128 stands for zero in the data rows.
Here are some numbered points:
[113 114 183 138 135  97  95 143 109 126 120 102 123 124  96 136 153 134
  88  90 103 155 140 120 129 153 106 125 151 105 117 123] 0
[ 98 105 117 156 181 152 119  85 146 128 120 122  76 110 161  91 142 125
 111  99 125  99  74  87 158 119 156 149 144 163 115 138] 1
[163 165 203 104 131 108 103 124 121 123 148 139 134 100 108 159 116  74
  68 157 148 131 145 103 166 146  37 136 120  67 101 125] 2
[105 133 114 128 144 131 135 172  53 153 109  90 105 117 141 130 193 112
 180  82 162 117 144 151  75 111 100 163 125 150 120 186] 3
[123 124  98 128 125 147 142 133 157 111 133 127 117 133 142 104  86 140
 128 176 141 115  96 138 128 133 190 106 158 178 154  87] 4
[ 97 125 104 101 101 123 128 148 105 111 126 127 127 145 132 145 136 110
 184 166 139 121 146 135  81 118 120 140 129 154 129 113] 5
[109 108  95 153 106 128 137 108 186 129 136 152 131 144 118  84 130 149
 175 111 139 103 154 114  80 110 209  91 147 171 158 124] 6
[ 94  63 115  98 107 125 147 153 142 134 101 162 103 138 164 141 129  99
 186 101 125 157 111 141 140  78 129 140  65 145 113 152] 7
[121  99 124 167 140 148 115 118 132 170 161 110 128 128 172 103 150  98
 135  61 104 148 106 112 159 140 142 121 111 128 160 210] 8
[133 162 119 116 151 141 136 118 125 127 103 119 129 132 121 122 132 125
 137 154 142 112 118 140 119 117 149 137 152 150 114 109] 9
[159 133 171 151 140 151 124 129  70 137 132 114 139 139 104 129 144 136
  47 112  97 109 111  91 172 160  88 121 128  67 146 124] 10
[170 105 146 140 121 196 156 115 114 153 149 133 145 159 148 128 130  86
 126 119 108  92  95 128 169 133 131 144 111  95 168 174] 11
[111 128 125 111 124 113 124 105 149 109 136 124 118  95 127 135 106 129
 123 169 129 139 121 147 136 127 120 149 154 134 103 102] 12
[175 134 166 136 117 138 114 101 129 123  96 149  97 145  97 147 141 163
  69  67  88 146 112 121 190 107 132 141 135  84 126  89] 13
[127 159 125 119 107 131 137 140 125 132 151 135 115 107 140 132 110 141
 138 189 160 131 141 142 115 103 115 132 109 130 108  88] 14
[112 108  94 165 114 127 135 133 201 139 149 141 145 146 127  76 131 172
 172 105 139 103 159 119  91 117 200  89 148 174 157 125] 15
[ 89  62 115  94  98 132 143 143 146 129 108 175  99 142 172 140 117  92
 191 113 126 152 110 140 138  82 136 130  67 152 106 153] 16
[125 127 181 139 142 116 100 114  98 125 120 117 137 135  86 126 157 113
  66  85  86 146 135 104 132 148 121 106 159  98 128 153] 17
[144 155 149 108  99 168 129 105 135 113 123 117  95 149 126 116 105  98
 137 185 137 116 105 125 126 127 164 132 178 158 147  80] 18
[127 134  86  96  99 132 137 114  86 127 151 167  92 114 152 162 129 152
 165 158 172 136 120 163 116  91 121 151  91 116 115 150] 19
Which five points above are nearest to each new point? Their numbers follow each, smallest number first.
[123 121  92 128 126 147 149 131 167 111 138 127 109 130 149 103  86 146
 123 178 147 113  91 137 135 129 190 112 157 172 152  94] 4 9 12 14 18
[172 114 150 145 126 194 160 123 107 154 149 130 125 167 151 127 117  96
 104 128 115  92  86 102 183 144 129 129 100  92 165 151] 8 9 10 11 13
[128 155 186 120 112  87  99 124 110 108 133 104 139 113  79 129 125 163
  79 146 125 136 173 118 110 155  90 115 152  90 137  60] 0 2 10 12 17
[121 110  76 139 139 132 139 120 168 130 136 128 115 103 138 118 100 148
 144 139 124 133  98 160 138 129 180 136 142 157 147 125] 4 6 9 12 15
[169 111 148 141 122 187 161 113 116 156 151 124 128 162 151 122 112 105
 108 133 121  94  98 115 178 141 126 135 106 100 162 152] 8 9 10 11 18
[121 131 100 100 107 134 134 126  87 129 139 151  97 113 149 160 135 131
 163 142 165 137 125 155 116  94 110 146  87 118 107 155] 5 7 14 16 19
[100  98 106 108 107 111 112  97 156  95 147 147 117 111 130 130 126 112
 145 129 120 153 143 140 103 106 140 124 148 133 116 157] 5 9 12 14 19
[151 132 187 145 139 148 117 122  72 133 140 108 143 132 110 143 151 111
  49 113 102 121 126  96 172 164  71 131 131  71 151 141] 0 2 10 11 17
[148 157 191  99 125 112  94 107 121 116 151 141 131  96 117 159 100  86
  82 161 146 121 145 109 161 150  38 138 118  67 104 108] 0 2 10 12 14
[154 162 150 129 117 125 106 155 126 162 149 160 119 143 135 129 140 118
 148  85 136 138 165 129 126 108 121 108  78 120 123 118] 0 5 9 14 19
